In the data rows, zero lies at 7.5, halfway between 7 and 8.
Some points, each followed by its number:
Array([ 7,  8,  5,  5,  9,  7,  7, 12,  7, 11,  7,  8]) 0
Array([6, 9, 6, 9, 6, 6, 9, 8, 6, 9, 5, 5]) 1
Array([ 7,  9,  7, 10,  7,  6,  8, 10,  9,  9,  6,  4]) 2
Array([ 9,  7, 10,  6,  9,  8,  6, 10, 10,  9,  9,  5]) 3
Array([ 9,  6,  6, 12,  6,  5,  7,  6,  8,  6,  8,  6]) 4
Array([ 7,  7, 10,  8,  6,  8,  9,  7,  7,  8,  8,  3]) 5
Array([ 8,  6, 11,  7,  7, 10,  9,  5,  6,  9, 10,  6]) 6
Array([ 9,  6,  7,  7,  9,  7,  8,  9,  5, 13, 10,  6]) 7
Array([ 6,  7,  8,  8,  5, 10,  8,  4,  6,  6,  8, 10]) 8
Array([ 6,  9,  4,  7,  6,  8,  5,  9,  8,  8,  7, 11]) 9
Array([ 7,  8,  5,  8,  8,  6,  7,  8,  9,  3,  6, 10]) 10
Array([ 7,  9,  8,  6, 10,  7,  7, 11, 10,  7,  6,  6]) 11
Array([ 7,  7,  8,  7,  6, 10,  8,  8,  5, 12, 10,  6]) 12
Array([ 8,  7,  8,  7, 10,  6,  8,  6,  9,  2,  6,  9]) 13
Array([ 7,  8, 11,  7,  7, 11,  7,  9,  8, 10, 10,  6]) 14
Array([6, 9, 4, 9, 5, 7, 7, 8, 6, 9, 6, 7]) 15
Array([ 6,  9,  3,  7,  8,  6,  7,  8,  5,  9,  5, 11]) 16
Array([ 7,  7, 11,  6,  7, 10,  6,  8,  9,  5,  9,  8]) 17
Array([ 6, 10,  6,  6,  8,  8,  6, 11,  8,  9,  6,  9]) 18
Array([ 8,  7,  2, 10,  6,  6,  5,  8,  8,  7,  8, 11]) 19
Array([ 5, 10,  6,  7,  6,  8,  6, 10,  8,  8,  5,  9]) 20
Array([11,  5, 10,  8,  9,  7,  7,  5,  9,  6, 10,  6]) 21
Array([11,  5,  6,  9,  9,  7,  5,  7, 10,  6, 11, 11]) 22
Array([10,  5,  8,  9,  8,  7,  5,  8, 10,  6, 10,  6]) 23
Array([ 6,  9,  5,  6,  7,  8,  6, 11,  7,  9,  6,  9]) 24
Array([ 7,  8,  7, 10,  7,  5, 10,  6,  6,  8,  5,  4]) 25
Array([ 5,  9,  8,  5,  8,  9,  9,  8,  4, 11,  6,  7]) 26
Array([ 8,  7, 11,  7,  9,  8,  8,  8,  8,  6,  7,  4]) 27
Array([ 7,  7,  8,  7,  7,  8,  8,  9,  6, 11,  8,  4]) 28
Array([ 6,  7,  9,  7,  5, 12,  7,  7,  6, 10, 11, 10]) 29
Array([ 7,  9,  7,  8,  6,  7,  6,  9, 10,  5,  6,  7]) 30
Array([ 9,  8,  8,  3, 13,  6,  9,  9,  9,  7,  6, 10]) 31
Array([ 6,  9,  5,  9,  5,  8,  6, 10,  9,  9,  7,  8]) 32
Array([11,  3, 10,  5, 11,  7,  7,  6,  7,  8, 12,  8]) 33
Array([ 9,  7,  9,  9,  7,  7,  7,  7, 10,  4,  8,  5]) 34
Array([ 9,  5,  7, 10,  6,  8,  6,  4,  8,  5, 10,  9]) 35
Array([ 7,  9,  7,  4, 11,  7,  7,  9,  8,  6,  5, 11]) 36
Array([10,  5,  6, 10,  6,  9,  6,  5,  7, 10, 12,  9]) 37
Array([ 6,  7,  5,  8,  5,  9,  7,  6,  4, 10,  9, 11]) 38
Array([10,  4, 10,  8,  9,  8,  8,  4,  7,  7, 12,  7]) 39
Array([ 7,  8, 10,  3, 11,  8,  9,  7,  8,  5,  6,  9]) 40
Array([ 8,  8,  6,  9,  8,  6,  7, 11,  9, 12,  8,  4]) 41
Array([ 9,  6,  7,  8,  8,  8,  5, 11, 11, 10, 10,  6]) 42
Array([ 7,  7,  8,  8,  5, 10,  5,  9,  8, 10, 11,  9]) 43
Array([6, 9, 9, 9, 5, 9, 8, 7, 8, 5, 6, 6]) 44
Array([ 7,  8,  7, 11,  4,  7,  8,  7,  8,  7,  6,  5]) 45
Array([ 6,  8,  7,  7,  6,  8, 10,  7,  3, 12,  7,  6]) 46
Array([ 6,  8, 12,  6,  7, 10,  9,  7,  7,  7,  8,  6]) 47
Array([ 7,  8,  5,  7, 10,  4, 10,  7,  5,  8,  4,  6]) 48
Array([ 6,  9,  8,  4,  9,  9,  9,  8,  4, 11,  6,  8]) 49
Array([ 6,  9,  5,  7,  9,  5,  9,  6,  5,  7,  4, 10]) 50
Array([ 9,  7,  6,  9,  8,  7,  5,  7, 11,  4,  9, 11]) 51
Array([ 7,  8,  9,  6,  6, 11,  6,  9,  7, 10, 10,  9]) 52
Array([ 6,  9,  5,  8,  6,  7,  7,  7,  8,  4,  5, 10]) 53
Array([ 9,  5,  6,  9,  8,  6,  9,  7,  4, 13, 11,  6]) 54
Array([ 9,  6,  8, 12,  7,  6,  8,  4,  8,  5,  9,  6]) 55
Array([ 7,  7,  9, 10,  4,  9,  7,  6,  8,  6,  8,  6]) 56
Array([ 9,  7,  6, 10,  8,  4,  8,  5,  8,  3,  6,  7]) 57
Array([ 8,  5, 11,  8,  7,  8,  9,  5,  7,  7,  9,  5]) 58
Array([ 9,  6, 10,  3, 13,  8,  9,  6,  6, 10, 10, 11]) 59
Array([ 6,  9,  4,  7,  6,  8,  7,  7,  6,  6,  5, 10]) 60
Array([ 7,  9,  4,  7,  9,  5,  7,  9,  7,  7,  4, 10]) 61
Array([ 6, 10,  6,  7,  8,  5,  8,  9,  8,  6,  4,  7]) 62
Array([ 5, 10,  8,  5,  7, 10,  8,  7,  5,  9,  6,  9]) 63
Array([ 6,  9, 10,  7,  6,  9,  8,  8,  8,  6,  7,  5]) 64
Array([10,  5, 10,  6, 10,  9,  6,  6,  9,  6, 11, 10]) 65
Array([ 7,  7,  8,  6,  5, 11,  6,  8,  6,  9, 11, 11]) 66
Array([ 9,  7,  8, 12,  5,  7,  8,  5,  8,  7,  8,  5]) 67
Array([ 7,  8, 11,  4,  9,  9,  8,  9,  9,  7,  8,  6]) 68
Array([ 8,  6, 11,  6,  9,  8, 11,  3,  4,  7,  9,  8]) 69
Array([11,  4,  8,  7, 12,  5,  7,  7,  8,  9, 10,  6]) 70
Array([10,  5,  8, 11,  9,  5,  8,  6,  8,  8,  8,  4]) 71
Array([ 5,  9,  7,  7,  6,  9,  6, 10,  8,  8,  6,  8]) 72
Array([ 8,  8,  4, 10,  6,  5,  6,  9,  9,  6,  6,  8]) 73
Array([ 6,  8,  7, 10,  4,  8,  6,  8,  9,  5,  7,  8]) 74
Array([ 7,  7,  7,  7,  7,  9,  8,  3,  5,  6,  9, 13]) 75
Which three points above are nearest to each new point, looking only along the 2 directions in which the numbered points spread most? Their numbers follow each, nearest first.
Array([ 8,  7,  4, 11,  7,  5,  9,  3,  5,  6,  7,  9]) >> 13 74 45
Array([ 6, 10, 10,  6,  8,  9, 10,  8,  6,  8,  5,  6]) >> 38 63 31
Array([ 9,  6,  5, 10,  6,  8,  5,  6,  9,  6, 10, 12]) >> 13 51 4
Array([ 6,  8,  9,  4,  7, 11,  6,  9,  8,  8,  9, 11]) >> 28 52 66
Array([ 8,  7,  6, 10,  5,  8,  6,  9,  8, 12, 10,  6]) >> 40 64 43
Array([ 6,  9, 10,  6,  7,  9,  9,  7,  7,  5,  6,  7]) >> 64 41 31
Array([ 9,  7,  5,  8,  9,  5,  6, 10, 11,  6,  7,  8]) >> 74 45 30
Array([ 8,  7,  6, 10,  7,  6,  8,  9,  7, 11,  8,  3]) >> 64 40 75
Array([ 8,  8,  7, 11,  5,  6,  7,  8,  9,  6,  7,  5]) >> 13 45 51
Array([ 7,  6, 10,  8,  5, 10,  9,  6,  5, 10, 10,  6]) >> 54 14 6
Array([ 7,  6,  6, 10,  4,  9,  6,  5,  6,  6, 10, 10]) >> 56 8 67
Array([ 7,  7,  7, 11,  4,  9,  6,  6,  8,  8,  9,  7]) >> 56 8 75
Array([ 8,  6, 10,  9,  6,  9,  8,  6,  8,  7,  8,  4]) >> 37 27 17
Array([ 7,  8,  5, 10,  5,  7,  5, 10, 10,  7,  8,  9]) >> 30 19 74
Array([7, 7, 7, 9, 5, 8, 9, 2, 5, 6, 8, 9]) >> 56 8 75
Array([ 7,  7,  8, 10,  5,  8,  9,  3,  6,  5,  7,  8]) >> 56 67 34
Array([ 8,  8,  9,  6, 10,  6,  8, 10,  8,  9,  7,  4]) >> 40 43 31
Array([10,  5,  9,  7, 10,  6,  6,  9, 10,  7,  9,  5]) >> 37 71 27
Array([ 6,  9, 10,  3,  8, 10,  8,  8,  6,  8,  7, 10]) >> 46 26 52
Array([ 6,  9, 11,  4,  8, 11,  8,  7,  7,  7,  7,  9]) >> 28 52 66
Array([ 8,  8,  6, 10,  6,  7,  5,  9, 11,  6,  7,  7]) >> 74 45 30
Array([6, 8, 9, 8, 5, 9, 7, 5, 7, 4, 8, 9]) >> 56 44 8
Array([ 8,  8,  8,  4,  9,  9,  6, 12, 10,  8,  9,  9]) >> 38 31 41
Array([ 7,  7,  7,  7,  5, 10,  6, 10,  7, 11, 10,  8]) >> 28 52 66
Array([ 6, 10,  4,  9,  6,  7,  7,  8,  7,  8,  4,  8]) >> 61 60 62
Array([6, 8, 8, 9, 5, 9, 9, 4, 5, 6, 7, 8]) >> 8 75 64
Array([10,  7,  6,  9,  8,  5,  6, 10, 11,  7,  8,  5]) >> 13 45 51
Array([ 8,  8,  7, 10,  7,  5,  9,  8,  9,  7,  5,  3]) >> 45 74 44
Array([ 6,  9,  8,  6,  9,  6, 10,  5,  6,  5,  4,  9]) >> 2 48 11
Array([ 7,  6,  9,  8,  6, 10,  8,  7,  5, 11, 10,  6]) >> 14 54 29
Array([ 8,  8,  4, 10,  8,  4,  8,  8,  7,  7,  5,  6]) >> 19 30 53
Array([ 6,  9,  6,  7,  5,  9,  6, 10,  6, 11,  7,  8]) >> 0 63 18
Array([ 5, 10,  8,  6,  7,  8,  8,  7,  6,  6,  5,  9]) >> 36 72 1
Array([ 9,  7, 10,  4, 12,  6,  8,  9,  9,  8,  6,  6]) >> 43 40 68
Array([ 5,  9,  5,  7,  5,  9,  7,  8,  5, 11,  7,  9]) >> 0 63 18
Array([ 9,  7,  5, 10,  7,  4,  7,  7,  9,  4,  6,  7]) >> 57 51 13
Array([ 6,  9,  4, 10,  5,  6,  8,  7,  6,  6,  5,  8]) >> 53 62 19
Array([ 7,  9,  7,  8,  6,  9,  5,  9, 10,  5,  7, 10]) >> 30 74 45
Array([ 6,  8,  7,  6,  7, 10,  7,  5,  5,  8,  8, 12]) >> 38 31 41
Array([ 7,  7,  7, 10,  4,  8,  9,  6,  5, 10,  9,  5]) >> 42 40 75
Array([5, 9, 7, 6, 7, 9, 9, 7, 4, 9, 5, 9]) >> 0 63 18
Array([ 9,  6,  8, 11,  7,  6,  7,  5,  9,  4,  8,  6]) >> 55 34 4
Array([ 7,  6,  8, 10,  5,  9,  9,  4,  4, 10, 10,  7]) >> 3 5 47
Array([ 7,  6,  7,  9,  4, 10,  7,  7,  6, 10, 10,  8]) >> 43 68 3
Array([ 6,  8,  6, 10,  6,  6,  9,  5,  5,  6,  5,  7]) >> 30 74 45
Array([ 8,  9,  9,  7,  8,  8,  7,  9, 11,  5,  6,  6]) >> 44 25 45
Array([ 8,  6, 10,  5,  8, 11,  7,  7,  6,  9, 11,  8]) >> 59 14 54
Array([ 5,  9, 11,  6,  7, 10,  9,  7,  6,  8,  6,  7]) >> 28 52 66
Array([ 5,  9,  6,  7,  6,  9,  8,  7,  4, 10,  6, 10]) >> 0 63 18
Array([ 8,  7,  8,  9,  8,  5, 11,  6,  5, 10,  7,  3]) >> 42 5 75
Array([ 9,  7, 11,  4, 10,  9,  8,  8,  9,  6,  9,  7]) >> 3 5 69
Array([ 6,  8,  9,  8,  5, 10,  9,  5,  5,  8,  8,  6]) >> 43 68 40
Array([ 7,  8,  9,  7,  9,  6, 10,  7,  6,  7,  4,  4]) >> 64 41 11
Array([ 5,  8,  7,  7,  5, 10,  8,  8,  5, 11,  8,  8]) >> 46 63 26
Array([ 6,  9,  9,  4,  8, 10,  6, 10,  9,  7,  8, 10]) >> 38 31 41
Array([ 8,  8,  5,  8,  8,  7,  5, 11, 12,  7,  8,  9]) >> 30 74 45
Array([ 9,  8,  9,  5, 12,  6,  8, 10, 10,  7,  6,  6]) >> 64 75 8
Array([5, 9, 7, 8, 5, 9, 9, 5, 5, 6, 6, 9]) >> 11 2 48
Array([ 8,  7,  3, 10,  6,  6,  5, 10,  9,  9,  9,  8]) >> 30 2 25
Array([ 5,  9,  8,  7,  5, 10,  7,  7,  7,  6,  7,  9]) >> 11 41 2
Array([ 7,  8,  7,  6,  7,  9,  6, 11,  8, 12,  9,  7]) >> 46 63 28
Array([ 7,  8, 10,  6,  8,  8,  9,  9,  6, 11,  7,  4]) >> 52 28 12
Array([ 5,  9,  7,  6,  8,  8, 10,  6,  3, 10,  6,  8]) >> 63 46 0
Array([ 7,  7,  8,  9,  8,  6, 11,  2,  4,  6,  6,  8]) >> 56 8 75
Array([ 9,  7,  3, 11,  9,  3,  8,  7,  8,  8,  7,  7]) >> 74 45 30
Array([10,  5,  8,  9,  9,  6,  9,  3,  7,  4,  8,  9]) >> 35 22 55
Array([ 9,  5, 10,  4, 11,  8,  9,  7,  6, 11, 10,  6]) >> 59 6 14
Array([ 6,  9,  9,  9,  5, 10,  7,  6,  9,  5,  7,  9]) >> 44 25 45
Array([ 9,  7,  5, 11,  7,  6,  6, 10, 10,  9,  8,  6]) >> 45 44 25
Array([11,  4,  9,  8, 10,  7,  9,  3,  6,  8, 11,  8]) >> 39 65 33
Array([ 9,  7,  8,  5, 11,  7,  8,  5,  8,  3,  7, 12]) >> 56 44 8
Array([ 7,  7,  7, 11,  5,  7,  7,  6,  8,  5,  8,  6]) >> 13 51 4
Array([ 6,  9,  7,  6,  8,  8,  7, 12,  9,  8,  6,  7]) >> 72 36 18
Array([ 8,  6,  8,  7,  7, 10,  7,  5,  5,  9, 12, 12]) >> 54 47 3
Array([11,  4,  5, 10,  9,  6,  7,  6,  7, 10, 12, 10]) >> 37 70 58
Array([ 7,  9,  8,  6,  7,  8,  6, 11, 11,  6,  7,  8]) >> 2 11 48
Array([ 7,  7,  5,  9,  5,  9,  5,  6,  7,  5,  9, 11]) >> 45 44 74
Array([11,  5,  7,  8, 11,  4,  6,  6, 10,  4,  8,  7]) >> 55 34 35
